Each row has a name. After each piece below comes the name of the row it's from. Each question is about the rows just above it.

Q_198: [ 99 108 130 109  78 125 184 124  67]
Q_690: [129  56 150 129 128 137 105 128 117]
Q_781: [ 78 125 184 124  68  78 105 128 117]
[130 109  78 125]  Q_198
The row with [ 78 125 184 124  67] is  Q_198
[108 130 109  78 125 184]  Q_198

Q_690: [190 157 203  97 167 167 174 169 132 194  59 192  82 162 196 131  99 161
 143  77 114 140 160  78  98 197  83 124 125 141 169 121 171 107  84  64
  65 156  68 104  81 144  74  89  98 131 157 130  66  84 134 110 105]
Q_57: [196  72  89  51 176 155 174 116 115 160 102 155 199 131 168 112 123 170
  68 162  52 113 183 181 143 194 100  71  80 104 202  54 194  71 183 177
 160  73 137 106 154 132 188 138 147 179 107 101 124 124 167 102  52]
Q_752: [124 163 149 101 160  99  58  67 154 143 188 186 186  57 197 202 162  61
  87 134  97  78 197 160  98 140 204 155  92  60 126 138  56 123 101 117
 146 205 113 201  89 180  62 129 204  95 161 205  80 149 168 157 170]
Q_30: [111 157 137 180 162 186  75  67 126 176 190 188  72  83 196 176 142  79
 185 112 177 160  57 141 164 108 101 145 142 191  56  78  78  69 178 183
  59 108 167 177 146 163 153 131 115 153  61 129 174 178  59 131 197]
[140 160  78  98 197] is in which row?  Q_690
[169 121 171 107  84  64  65 156  68 104  81 144]  Q_690

Q_47: [148 152  76 118 124  89 160 141 128 144 110 113 140  58 158 129 154 152
  87 136 129 179 123 100 147 132 134 136 139 111 135 161 151  73 124 129
 103 166 152 103 110 123 129 103  98 147 139]
Q_250: [133 142 107 118 138 121 121  88 104 114 105 140 104 125 112 139 109 152
 120 148 101 109 123  81 137  77 124  90 150 129  95 148 109 130 113 174
 140 136 132  90  84  85 142 140 132 133 129]
Q_198: [148  92 128 155 124  89 131 152  92 139 127 113 135 138 112 134 127 152
 187  76 101 144 152 138 118 160 144 136  98 129 135 135 143 148 135 106
 152 121 132 130 150 161 117 103 121 147  81]
Q_339: [118 102  97 155 131 110 112 131 128 129 122 168 125 125 124 149 109 162
 104 160 120 121 101 138 137 160 134 160 109 157  95 135 134 111 167 140
  91 166  91  90 164  98 104  94 121 147 139]
Q_469: [110 132 139 142 153 142 151 152 140 119 138 150 114 151 169 159 109 143
 104 136 138 156 130 129 108 132 134 101 119 148 105 109 117  73 167 129
  91 128 142 130 124  85 140 142 166  94 110]
Q_752: [140  92 149  80 131 100 170 152 128 119 133 122 125 138 146 124 109 143
 104 100 147 144 152 148 118  90 104 101 109 101 115 161 100 148 157 140
 140 128 111 103 137  98 154 130 177 147 129]
Q_30: [110  92 118 142 138 152 131 131 140 124 133 122 125 138 169 134 127 143
 154 100  92 168 137 138 108 104 154 125 129 101  86  83 134 186 157 162
  79 136 132 157  84 123 179 130 143 147 148]
[101 115] is in which row?  Q_752
[140 140 128 111 103 137  98 154 130 177 147 129]  Q_752
The row with [ 85 142 140] is  Q_250

Q_80: [105 142 123 153  84  92 103 136 124 150  86 184 104 143 131  91 102 127
 188 168 137 121 136 176 125 134 119  89 105 135 120 118]
Q_339: [146 113 124  99 116 158 172 133 139 150 143 120 140 147 103 153 135 121
 101 106 136 113 114 157 130 158 141 149 176  88 169 114]
Q_30: [ 91 124 142 146 150 129  91 114 139 152 126 122 124 124 111  93 102 126
 110 166 138 141 103  95 142  96 121 119  86 135 132 117]
Q_781: [141 112 124 100 117 154 154 131 137 163 129 121 137 130  84 135 122 110
  99 122 139 119 104 160 135 158 140 140 166  87 179 110]
Q_690: [152  84 152 127 126 134 106 111 138 178 162 119 126 126  56 142 115 127
  97 163 156 101 109 120 131  97 145 146 118  80 171 114]
Q_469: [142 107 123  99 164 194 185 129 184 110 154 114 152 163 162 118 137 127
  87  96  98 130  94 118 144 156 129 163 165 128 138 126]
Q_47: [148 117 128 101 118 155 181 131 141 137 151 119 136 154 127 175 149 129
 117 100 132 103 126 148 121 155 147 155 180  98 154 129]
Q_198: [ 91 124 142 146 150 129  91 114 139 152 126 122 124 147 111  93 102 126
 110 166 138 141 126  95 142  96 121 119  86 135 132 117]
Q_752: [ 92 129 152 152 150 123 100 109 141 145 129 123 117 130 128 100 109 134
 146 163 136 131 117  88 139  91 128 120  85 149 114 131]
Q_57: [121 116 124  58 136 113 134 135 169 152 101 118 131 123 102  94 100 110
  88 161 140 151  97 105 140 108 109 120  94 123 141 110]
Q_250: [ 98 115 158 145 126 124 109 102 139 175 159 121 116 124  58 136 113 134
 135 170 152 101 118 119 135  94 162 141 116  99 157 126]
[ 91 124 142 146 150 129  91 114 139 152 126 122 124 124 111  93 102 126
 110 166 138 141 103  95 142  96 121 119  86 135 132 117]  Q_30
[153  84]  Q_80
Which row holds [121 116 124  58 136 113 134 135 170 152 101 118]?  Q_250
Where do [114 139 152 126 122 124 124 111  93 102] appear?  Q_30

Q_57: [101 130 159 185 205 217 218 213 198 178 157 131 109  88  70  57  48  46
  47 117  99]
Q_198: [101 130 159 185 205 217 218 213 198 178 157 131 109  88  70  57  48  46
  47  58  78]
Q_339: [101 130 159 185 207 217 218 213 118 178 157 131 109  88  70  57  48  46
  47  58  78]
Which row holds [101 130 159 185 205 217 218 213 198 178 157 131 109  88  70  57  48  46
  47 117  99]?  Q_57

Q_30: [125 133 144 124 155 150  81 142  90 109 150 116 108  99 170 126 161 116
 130 141 153]
Q_339: [158 112 138 129 136 118 110 137 146 144 130 116 137 140  79 126 141  86
 125  88 157]
Q_469: [117 137 138 124 151 151 106 137  82 102 113 116 144  97 199 126 141 148
 130 105 153]
Q_80: [117 133 138 124 151 150 106 137  90 103 108 116 150  99 181 126 140 143
 130 103 153]
Q_690: [117 133 138 132 151 150  88 137 108 139 155 116 108 105 140 105 167 109
 130 171 168]
Q_57: [148 133 139 124 151 150 106 137  90 109 112 116 159  99 170 126 141 128
 130 116 143]
Q_727: [ 83 152 122 124 151 150 112 130  90 109 120 134 137  99 182 126 127 175
 135  88 157]
Q_752: [117 133 111 124 103 120 173 116 156 125 121 146 118 145 103 128  97 142
 130 113 111]
[ 83 152 122 124 151 150 112 130  90 109 120 134 137  99 182 126 127 175
 135  88 157]  Q_727
[108 116 150]  Q_80
[112 116 159  99] is in which row?  Q_57
Which row holds [112 130  90]?  Q_727
[127 175]  Q_727
[134 137]  Q_727
[116 150  99 181 126 140 143 130 103]  Q_80

Q_339: [141 109 156 138 141 102]
Q_57: [101 168 144 138  73 144]
Q_80: [136 122 149 141 139 107]
Q_198: [139 138  98  62  60 160]
Q_781: [140 101 167 144 138  92]
Q_250: [ 74  95  99  74  73 144]
Q_727: [141 162 111 144 146 142]
Q_690: [140 107 160 139 139 101]
Q_30: [ 99 122 109 100  99 140]
[139 139] is in which row?  Q_690
[139 107] is in which row?  Q_80
The row with [101 167 144 138] is  Q_781
[111 144 146]  Q_727
Which row holds [138  98  62  60 160]?  Q_198
[ 99 140]  Q_30
[98 62 60] is in which row?  Q_198

